Each path below is one point turned by a fixed rotation once a step. After each direction that follows a path, write how fast that rotation turns it, in degrees per step (0 if it stays still).
Each turn is a multiple of 5 degrees from 10 to 175, or 0.
Each row of a path follows its step; steps can be skipped.

step 0: [69,-44,43,-33,0,-4,10,-25,13,31,-37,-13,-9,22,-3,-3,15,-55,26,46,-14,10,13,-26,9,-16,-2,-3,8,22,2,-11,-21,19,8,18]
step 1: [8,-16,-25,3,28,-6,12,-17,-13,-4,-52,30,12,-6,-12,30,16,-16,44,13,6,5,45,50,-2,-1,43,2,65,-5,-1,-25,9,-5,4,-36]
step 3: [39,-26,-1,26,40,-2,18,-48,-9,15,-32,-29,-2,22,-44,-11,29,0,-42,32,3,4,18,10,31,-9,38,25,-1,-9,-10,-41,11,-26,-9,-26]
step 5: [67,-49,27,40,2,8,-5,-28,-13,11,4,3,-3,17,-32,17,11,-45,9,19,-18,34,0,22,1,6,-16,-11,6,-25,5,44,9,-6,3,-55]
step 6: [29,-4,16,6,-5,-17,8,-7,-38,-14,-27,17,-25,0,-23,-32,2,35,-3,57,-14,3,59,15,2,-46,11,30,59,-2,25,12,-6,13,-2,8]
step 9: [30,16,-28,-26,28,18,0,-41,-23,-17,-22,34,-14,25,-20,-20,-3,-11,-21,20,14,28,-8,58,37,-13,22,3,4,6,-13,60,9,34,-26,10]
step 11: [10,2,-1,10,11,30,36,-29,0,-9,-36,52,-25,9,-5,10,26,-33,0,15,6,25,64,-24,13,-35,5,-5,29,29,6,14,49,27,19,-24]
step 13: [41,-7,35,-27,5,18,-16,-41,46,15,-62,10,-30,10,-23,3,36,-35,4,22,5,-4,-5,15,20,-9,4,37,16,39,11,-15,-4,-26,22,2]
[7,3,9,-8,2,-17,3,-4,-14,10,13,-11,13,3,9,-4,5,-22,-2,-6,6,6,5,6,-3,0,2,-5,-15,1,1,4,7,7,-10,1]	155
[14,-5,19,11,-3,6,6,0,13,-12,-2,-14,-10,1,6,-1,1,-5,2,1,-10,-10,1,0,-9,10,-7,13,-14,9,-8,-4,1,1,-3,-11]	140
[-6,13,4,10,-9,7,-16,3,-2,-6,-8,2,1,4,7,-8,-1,-5,-12,2,-13,-7,15,-1,11,7,5,-3,-6,-6,3,25,6,-4,-1,7]	25
[10,-13,4,-2,7,4,2,-3,-6,6,1,-9,-1,1,-1,-28,-5,14,-5,1,5,0,-1,-7,14,-1,3,5,3,1,-10,7,-16,9,-11,10]	115
[11,2,-13,-8,-5,21,-3,18,2,-1,8,-9,3,1,4,-4,15,0,3,1,-1,-8,-15,10,-12,-1,5,-10,-1,-8,3,8,-3,11,2,-2]	140
[-7,-11,13,2,-8,0,3,6,2,13,-4,2,-11,-14,5,-2,6,-9,11,-5,8,-18,9,1,-8,-2,5,0,22,-2,8,4,3,-4,-14,4]	65

step 2: [-2,19,32,-26,0,19,-11,36,11,26,-26,7,-4,-2,29,-11,23,-34,23,-35,6,0,-8,-17,32,-67,-5,-20,42,18,7,13,-15,32,8,-14]
step 5: [-60,-20,11,0,11,-1,-24,3,19,-8,29,-45,-19,-34,35,44,-14,-5,-8,9,5,39,-25,16,-10,-17,34,-11,-18,28,9,-3,-1,-25,-37,2]
step 6: [-4,-40,3,1,6,12,10,11,7,-59,-5,-45,-9,-1,37,16,12,19,-15,-5,26,3,22,4,38,-21,1,18,-20,-38,51,5,18,-35,-21,6]
step 7: [19,0,-2,-17,-7,13,-6,10,-11,-38,-17,-18,-8,18,-51,8,32,0,-12,-67,16,14,-13,5,32,22,-45,20,24,-35,10,8,21,-32,4,14]
step 8: [-18,22,1,-28,29,-5,-28,42,16,8,-23,1,-23,-4,-65,26,40,11,25,-17,-17,-15,-21,19,10,-22,-28,-37,32,12,-6,15,0,-1,17,-10]
step 9: [27,18,-25,8,49,-13,20,19,22,5,-14,2,-5,-10,0,-18,27,2,11,18,-31,20,22,19,28,-73,-10,-39,-29,9,-12,4,-21,28,23,-11]
step 11: [-4,26,47,2,6,7,-31,0,-6,-34,26,-21,-11,-40,-27,24,-12,-18,-5,64,6,32,-7,-16,-22,37,23,-2,-3,10,5,-35,19,-29,3,-12]
step 13: [-4,-10,8,-10,-26,3,19,19,-2,-15,-13,-39,18,6,-15,26,-4,-17,25,-42,21,-15,-35,-17,63,-7,-17,46,-32,-19,15,3,-31,17,-26,-14]
[10,6,21,-10,-1,-2,7,-1,-11,0,-3,12,4,5,-12,-5,-6,-8,1,17,9,7,-7,-1,-6,-10,-6,1,-10,8,11,8,-15,-3,8,3]	35
[10,-8,-13,1,12,-4,-6,2,-4,4,-2,-7,5,0,7,-4,2,5,-9,3,9,-4,-13,8,-6,4,2,-12,-25,19,-12,-3,0,1,-3,3]	70
[-14,16,-4,-4,-3,2,-5,1,-9,4,4,3,-4,-1,-7,18,0,16,-4,-1,-2,1,8,21,-5,-2,-2,7,-6,1,-3,-9,-16,14,-2,8]	95
[-9,4,-13,1,-7,5,4,10,12,-7,-1,0,10,7,14,-9,-4,-1,8,0,18,9,0,-7,0,-17,-7,4,-9,-4,11,-11,3,17,1,4]	100
[-2,-3,9,-6,7,11,-5,-11,6,-2,-7,-11,8,5,-6,4,7,17,-8,-7,18,-15,0,-17,4,-5,-11,8,6,2,-5,-4,-11,-6,0,-1]	60
[7,-1,-15,-5,3,-2,4,0,-4,1,6,3,-4,-6,-2,9,13,5,8,-5,10,4,-7,-8,-8,8,16,16,-5,-2,23,4,-6,-10,-15,-4]	55
[-12,-9,-10,4,-4,-11,5,-13,-16,13,3,-4,-6,-15,0,5,4,-1,10,10,1,-6,-5,-7,11,-23,-7,-6,3,4,0,-1,2,-3,-3,8]	100
